Each pair is two rows. How far apart are they, by a hidden measure? 0 means very close, and 20 very far. Two or three weighted sums of its numbers give each row a place; it is the straight-line distance between the places.
c(-25, -36, 50, -28, -26, -12, 80, -25, -24, 24, 60)
c(47, 19, -10, -32, 51, -11, -16, 49, -22, 15, -33) 15
c(22, -22, -7, 46, 29, -6, -15, 24, 40, 10, 29)
c(-20, -5, -13, 85, -32, -8, -21, -24, 70, 22, 10) 7
c(18, 10, -13, 41, 17, -12, -19, 17, 32, 29, -8)
c(25, 19, -9, -2, 28, 7, -18, 26, -4, -14, -33) 8
c(-26, 7, -13, -18, -23, 14, -19, -25, -13, -33, -4)
c(12, -20, -7, 54, 17, -8, -15, 13, 45, 13, 25) 2
c(-25, 10, -5, -28, -24, 6, -7, -26, -23, -19, -16)
c(-3, 0, -12, 50, -4, -12, -19, -3, 40, 22, -3) 1
c(-29, 6, 17, -30, -22, -3, 24, -25, -22, 5, -11)
c(-5, 6, -12, 43, -5, 3, -19, -3, 35, -3, -10) 7
c(34, -11, -11, -10, 38, -9, -17, 36, -5, 21, 15)
c(27, 5, -14, -26, 29, 5, -19, 29, -23, -7, -14) 3
c(-26, 3, -14, -27, -26, 27, -18, -26, -20, -58, -11)
c(-5, -5, -14, -25, -8, 16, -19, -6, -22, -32, 8) 4
c(-31, 27, -8, 41, -21, 18, -14, -27, 33, -44, -58)
c(13, 6, 26, -28, 18, -7, 41, 14, -22, 16, -12) 13
c(20, -27, -9, 60, 27, -9, -14, 23, 48, 13, 44)
c(28, 2, -14, -14, 28, -2, -17, 26, -15, 3, -5) 8
c(58, -12, -11, -14, 58, -14, -19, 60, -9, 23, 21)
c(-28, 5, -6, -2, -21, 27, -16, -26, 0, -55, -13) 12
c(-25, 3, -11, -27, -24, 11, -20, -27, -23, -23, -8)
c(28, 4, -12, 13, 26, -1, -21, 27, 11, 10, -7) 6
c(9, -35, 54, -27, 11, -12, 80, 8, -20, 24, 62)
c(84, -12, -14, -26, 77, -17, -23, 80, -21, 40, 27) 16
c(-5, -7, 23, -26, -7, -11, 36, -5, -22, 24, 14)
c(13, -26, -14, 39, 9, -8, -18, 12, 29, 21, 43) 9
c(-29, 39, -11, -30, -26, 19, -18, -26, -19, -46, -65)
c(6, -41, 45, -30, 8, -10, 70, 8, -23, 24, 62) 4
c(17, 5, -12, 60, 16, -11, -18, 18, 47, 18, -6)
c(26, 2, -8, 57, 32, -9, -16, 28, 48, 13, -7) 4
c(8, -34, 45, -27, 8, -11, 71, 9, -21, 20, 62)
c(-18, -1, -16, 23, -22, -2, -19, -20, 16, 4, 5) 5
c(-22, -7, 49, 2, -26, -14, 76, -25, -1, 32, 12)
c(-22, 13, -14, 3, -28, 16, -24, -25, 3, -35, -17) 14
c(-29, -36, 35, -34, -19, 1, 51, -26, -20, -8, 58)
c(-29, 9, -10, -30, -22, 33, -17, -25, -24, -72, -25) 9
c(42, 4, -11, 51, 45, -10, -18, 42, 43, 23, -6)
c(-29, 15, 5, 0, -22, -2, 7, -28, 0, -4, -29) 8
c(-11, 28, -11, -26, -14, 10, -21, -14, -19, -22, -45)
c(20, 28, -8, -14, 22, -12, -19, 23, -12, 16, -47) 2
c(-21, 2, -7, -20, -29, -3, -8, -25, -19, 11, 5)
c(4, 11, -11, -22, 11, 0, -16, 6, -15, -2, -19) 6
c(-17, -11, 13, -18, -37, -25, 23, -21, -18, 59, 25)
c(-26, -37, -5, -26, -23, 12, -6, -27, -19, -28, 63) 17
c(29, 20, -14, 37, 27, -12, -18, 29, 30, 27, -32)
c(-25, -11, 29, -26, -27, -14, 47, -25, -23, 31, 18) 6
c(52, -1, -13, 27, 54, -15, -19, 50, 20, 28, 1)
c(44, -4, -12, 44, 44, -10, -20, 43, 34, 25, 6) 2
c(21, 13, -14, -26, 24, -6, -18, 24, -21, 19, -25)
c(46, 9, -12, 8, 47, -12, -21, 48, 8, 28, -16) 3
c(-26, -26, -11, -26, -28, 31, -18, -26, -19, -69, 48)
c(46, -9, -10, 36, 50, -9, -16, 47, 33, 18, 10) 14
c(-3, 6, -13, 17, -8, -7, -20, -3, 14, 20, -7)
c(98, -10, -10, 38, 97, -11, -21, 99, 33, 24, 16) 10
c(16, -1, -11, 34, 15, -11, -18, 15, 28, 23, -1)
c(-29, 0, 23, -30, -22, 2, 35, -27, -24, -1, -3) 6
c(13, -21, 21, -27, 14, -11, 33, 15, -24, 19, 35)
c(8, -1, -14, 43, 9, -11, -17, 7, 38, 20, 5) 2
c(-32, 4, -9, -31, -22, 24, -14, -27, -25, -58, -8)
c(40, 10, 32, -25, 37, -16, 47, 38, -24, 29, -16) 14
c(-6, -2, -12, -2, -1, -4, -18, -4, 0, 0, 3)
c(24, -12, -13, 6, 29, -12, -20, 26, 6, 22, 24) 4
c(-26, -4, 16, -20, -26, 4, 27, -26, -16, -7, 4)
c(-28, 4, -11, 48, -27, 2, -18, -27, 37, -1, -7) 4
c(-27, 19, -13, -15, -26, 25, -20, -24, -12, -50, -31)
c(-30, 36, -6, -30, -21, 12, -9, -29, -23, -28, -68) 8
c(27, 7, -11, 27, 25, -11, -20, 24, 22, 31, -16)
c(-25, -34, 60, -29, -26, -9, 94, -28, -22, 24, 63) 13
c(-28, 19, 7, 32, -25, -8, 12, -26, 25, 13, -35)
c(-26, -34, 63, -28, -27, -11, 96, -26, -21, 23, 62) 2
c(-24, 6, 11, 26, -29, -14, 13, -27, 15, 31, -3)
c(8, 28, -11, -29, 7, 0, -20, 8, -23, 2, -46) 11
c(-24, 13, -14, -8, -26, 22, -21, -23, -6, -47, -19)
c(19, -15, -10, 37, 24, -10, -18, 19, 30, 17, 28) 4
c(-25, 11, 4, -27, -26, 0, 7, -27, -22, 6, -16)
c(-24, 53, -13, -27, -26, 23, -20, -25, -20, -42, -86) 6
c(-20, 13, -3, -24, -32, -2, -7, -24, -20, 9, -17)
c(-23, 48, -13, -25, -30, 20, -23, -23, -22, -41, -79) 7
c(-5, -36, 47, -26, -11, -12, 72, -7, -22, 25, 69)
c(15, -6, 48, -20, 11, -12, 78, 12, -17, 29, 7) 8
c(-22, -28, 10, 97, -28, -15, 21, -25, 77, 36, 45)
c(-6, -11, -15, 18, -10, -13, -18, -7, 15, 32, 16) 11
c(-29, 7, -8, -4, -23, 25, -19, -26, -2, -52, -16)
c(28, 4, 15, -26, 27, -13, 24, 30, -24, 29, -5) 14
c(11, -9, -13, 16, 11, -9, -18, 12, 12, 21, 13)
c(-25, 25, -12, -26, -27, 37, -21, -26, -23, -79, -43) 11
c(14, 9, -13, 6, 12, -14, -18, 14, 3, 28, -11)
c(-29, 12, 14, -31, -21, 7, 20, -28, -20, -16, -28) 8
c(-25, 9, 6, -27, -25, -7, 7, -24, -21, 12, -10)
c(-3, 3, 45, -27, -7, -16, 69, -3, -21, 30, -3) 6
c(61, 2, -13, 20, 57, -13, -20, 61, 14, 28, -4)
c(9, 3, -12, 57, 8, -7, -19, 8, 43, 15, -8) 7
c(37, 3, -10, 17, 46, -3, -16, 39, 17, 4, -8)
c(-14, -36, 42, -28, -13, -11, 66, -12, -22, 25, 64) 9
c(-23, 17, -14, 14, -27, 13, -21, -24, 10, -22, -25)
c(4, 4, -14, -26, 3, 7, -20, 4, -21, -10, -5) 5
c(-24, 4, -12, 52, -25, 4, -18, -25, 41, -10, -11)
c(-17, 8, 16, -26, -18, -12, 20, -17, -21, 24, -11) 11
c(20, -39, 45, -20, 15, -16, 70, 18, -19, 34, 64)
c(-21, 18, -14, -9, -31, 18, -23, -24, -10, -36, -22) 7
c(-3, -13, -11, 71, 4, -8, -15, -2, 57, 13, 19)
c(-22, 9, -16, -25, -29, 30, -23, -25, -22, -63, -11) 6
c(-25, -38, 20, -25, -24, 16, 31, -26, -23, -32, 63)
c(3, -2, -12, 71, 6, -8, -16, 3, 59, 20, 2) 10
c(-23, -28, 25, -25, -27, -13, 45, -23, -21, 28, 49)
c(30, 9, -14, -11, 28, -13, -21, 30, -9, 29, -15) 11
c(-25, 22, -13, -27, -26, 20, -19, -26, -22, -37, -42)
c(-26, 17, -14, -28, -27, 28, -19, -26, -22, -56, -32) 4
c(7, -8, 28, -29, 8, -10, 44, 5, -23, 23, 15)
c(75, 15, 1, -29, 76, -11, 1, 75, -22, 22, -28) 9
c(7, -15, -9, 75, 8, -10, -19, 6, 58, 21, 25)
c(35, 4, -18, 0, 24, -15, -22, 32, -2, 42, -1) 14
c(27, 5, -16, 17, 26, -10, -19, 27, 16, 24, -10)
c(8, -27, -9, 54, 14, -7, -17, 9, 43, 11, 40) 12
c(30, 2, -15, 34, 26, -14, -20, 28, 26, 28, -1)
c(45, -5, -16, 17, 45, -12, -21, 46, 12, 28, 4) 4
c(28, -2, -12, 24, 25, -14, -19, 28, 17, 31, 8)
c(-24, -1, -14, -30, -28, 10, -19, -26, -22, -25, 3) 5
c(73, -18, -13, 11, 68, -16, -19, 71, 4, 33, 32)
c(-27, -13, 5, -28, -25, 9, 5, -26, -23, -18, 14) 7
c(-19, -2, -12, -27, -15, 16, -18, -19, -23, -37, 2)
c(7, 1, -12, -2, 12, 4, -16, 9, 2, -8, -5) 6
c(93, -29, 0, -29, 93, -11, -1, 93, -22, 25, 47)
c(-33, -4, -5, 31, -18, 17, -13, -28, 27, -45, 0) 17
c(-26, 35, -12, -25, -26, 27, -18, -25, -21, -59, -58)
c(-28, 14, -10, 41, -23, 13, -20, -27, 31, -31, -25) 4
c(18, -9, -14, 55, 13, -13, -21, 16, 44, 35, 14)
c(-14, -36, -1, 74, -17, -15, 1, -14, 58, 30, 65) 11
c(26, -9, -9, 62, 23, -13, -20, 24, 49, 28, 13)
c(-31, 21, 12, -29, -21, 3, 11, -25, -20, -17, -44) 8
c(35, -12, -11, 29, 32, -13, -20, 30, 21, 32, 23)
c(-16, -9, -14, 4, -15, -4, -17, -16, 5, 6, 16) 5
c(-26, -6, -10, 73, -20, -7, -17, -25, 60, 17, 3)
c(-20, -35, 49, -25, -29, -18, 76, -22, -20, 44, 69) 8
c(9, 3, -10, 20, 11, -4, -20, 10, 20, 7, -4)
c(-26, 19, 8, -23, -26, 5, 15, -26, -21, -15, -38) 7
c(-25, -12, -10, -30, -25, 31, -17, -25, -25, -66, 18)
c(-23, 38, -15, -29, -26, 21, -22, -24, -18, -43, -61) 14
c(-6, 7, -9, 53, 3, -9, -17, -2, 44, 10, -15)
c(29, -5, -12, 68, 24, -12, -21, 28, 52, 34, 11) 6
c(-24, 11, -16, -2, -27, 19, -18, -25, -3, -39, -16)
c(37, -16, 32, -29, 40, -7, 47, 37, -22, 19, 32) 9
c(16, 24, 0, -25, 7, -17, 0, 13, -21, 35, -42)
c(37, 11, -15, 31, 31, -13, -20, 35, 23, 39, -19) 4
c(-26, 18, 12, -28, -27, 13, 16, -26, -22, -34, -35)
c(100, -33, 13, -23, 93, -19, 27, 97, -21, 36, 59) 9
c(-26, -35, 45, -29, -25, -8, 70, -26, -22, 13, 59)
c(-23, -21, 11, -27, -27, -3, 24, -25, -21, 7, 36) 4
c(14, 35, 11, -26, 12, -14, 19, 13, -21, 29, -62)
c(-25, -4, 23, -28, -27, -2, 38, -28, -21, 2, 9) 10
c(3, 17, -10, 28, 5, -8, -19, 5, 24, 12, -37)
c(-27, -4, 33, -26, -24, -3, 50, -26, -22, 10, 13) 6
c(123, -37, 67, -24, 113, -18, 106, 119, -26, 38, 67)
c(-27, 4, -12, 14, -28, 12, -18, -26, 10, -26, -4) 7
c(61, -29, -6, 16, 60, -14, -12, 63, 11, 24, 55)
c(-25, -9, 38, -30, -24, -8, 59, -27, -22, 23, 12) 16
c(-30, 14, -12, 64, -20, 6, -18, -26, 51, -14, -28)
c(-25, -5, -7, 60, -20, -1, -17, -24, 49, 3, 8) 4
c(12, -4, -13, 52, 13, -12, -17, 13, 42, 22, 5)
c(-27, 18, -2, -28, -24, 2, -7, -26, -20, -10, -32) 4
c(-22, 18, -13, 43, -24, -6, -18, -23, 34, 8, -30)
c(-23, 4, 12, 16, -26, -14, 15, -25, 7, 34, -6) 3
c(-23, -7, -10, -27, -28, 16, -18, -24, -20, -32, 13)
c(-9, -16, -11, 25, -3, 0, -19, -6, 20, -3, 25) 3
c(-25, 1, -14, 24, -26, -3, -21, -25, 17, 7, 3)
c(-22, 33, -15, -27, -25, 13, -21, -25, -21, -22, -60) 8
c(-25, -12, 28, -27, -28, -7, 42, -26, -21, 14, 23)
c(0, -2, -12, 40, -3, -9, -20, -2, 33, 26, 8) 6
c(-22, 8, -14, 11, -30, 0, -22, -25, 8, 0, -10)
c(-24, -9, 16, -27, -27, -1, 24, -25, -20, 1, 20) 3
c(42, -35, 67, -26, 39, -15, 106, 41, -21, 34, 67)
c(0, -13, -15, 27, -16, -10, -19, -3, 18, 30, 31) 11
c(91, 0, 37, -29, 94, -10, 58, 93, -22, 20, -3)
c(-7, -10, 19, -33, 5, 0, 26, -1, -26, -7, 10) 9
c(-26, 14, -14, -23, -26, 32, -20, -25, -22, -74, -21)
c(-27, -3, 5, 11, -24, -8, 11, -26, 14, 19, 4) 16
c(-25, 12, -11, -25, -27, 12, -20, -26, -20, -28, -17)
c(-1, -8, 20, -22, -3, -10, 33, -2, -18, 25, 17) 8
c(-23, 9, 1, -29, -26, 9, 1, -27, -21, -13, -14)
c(-25, -7, -13, -27, -24, 30, -19, -26, -20, -69, 8) 14
c(-20, 34, -15, -22, -34, 14, -25, -25, -21, -27, -49)
c(10, 14, -14, 64, 8, -8, -19, 9, 49, 19, -22) 3
c(-26, 7, -11, 20, -26, 10, -21, -26, 15, -17, -12)
c(-29, -5, -10, -30, -24, 17, -14, -28, -23, -44, 7) 4
c(10, -2, 40, -26, 20, -6, 61, 14, -19, 3, -1)
c(-26, 7, -11, -10, -25, 14, -20, -23, -9, -28, -16) 10
c(-21, 23, -18, -25, -32, 20, -24, -22, -17, -39, -34)
c(55, 3, -10, 11, 58, -11, -19, 55, 11, 24, -6) 6
c(26, -27, 25, -26, 27, -9, 38, 25, -20, 22, 44)
c(-31, -10, 36, -19, -20, -4, 55, -26, -12, 2, 9) 8
c(-25, 13, -14, -29, -27, 20, -22, -25, -22, -48, -20)
c(-26, 14, -5, 9, -27, 9, -9, -26, 5, -18, -25) 4
c(-24, 19, -14, 24, -30, 6, -22, -24, 17, -8, -34)
c(82, -5, -13, -5, 82, -10, -21, 82, -4, 24, 8) 10
c(-23, 11, 26, -28, -26, -12, 42, -24, -21, 25, -17)
c(9, -14, -13, -10, 6, -9, -21, 7, -7, 24, 27) 12
c(-10, 16, -14, 7, -7, 5, -19, -8, 7, -6, -33)
c(-18, 26, -9, -29, -15, 22, -19, -16, -19, -48, -48) 5
c(38, -3, -9, 5, 53, -5, -15, 44, 4, 1, -2)
c(-25, 41, -12, -28, -27, 25, -20, -25, -19, -49, -69) 5
c(14, 0, -14, 50, 14, -15, -18, 15, 36, 31, 4)
c(-26, 8, -12, -3, -24, 18, -19, -25, 0, -34, -19) 7
c(21, 12, -15, 32, 21, -11, -20, 23, 27, 25, -19)
c(-21, 8, -14, 75, -31, 2, -23, -24, 59, -2, -9) 10
c(17, 5, -12, 13, 18, -10, -19, 16, 14, 23, -15)
c(-29, 19, -12, 14, -21, 13, -17, -29, 15, -29, -39) 8
c(3, 26, -14, 20, 5, 6, -20, 4, 17, -6, -44)
c(-25, -38, 44, 27, -23, -11, 67, -24, 18, 24, 63) 13
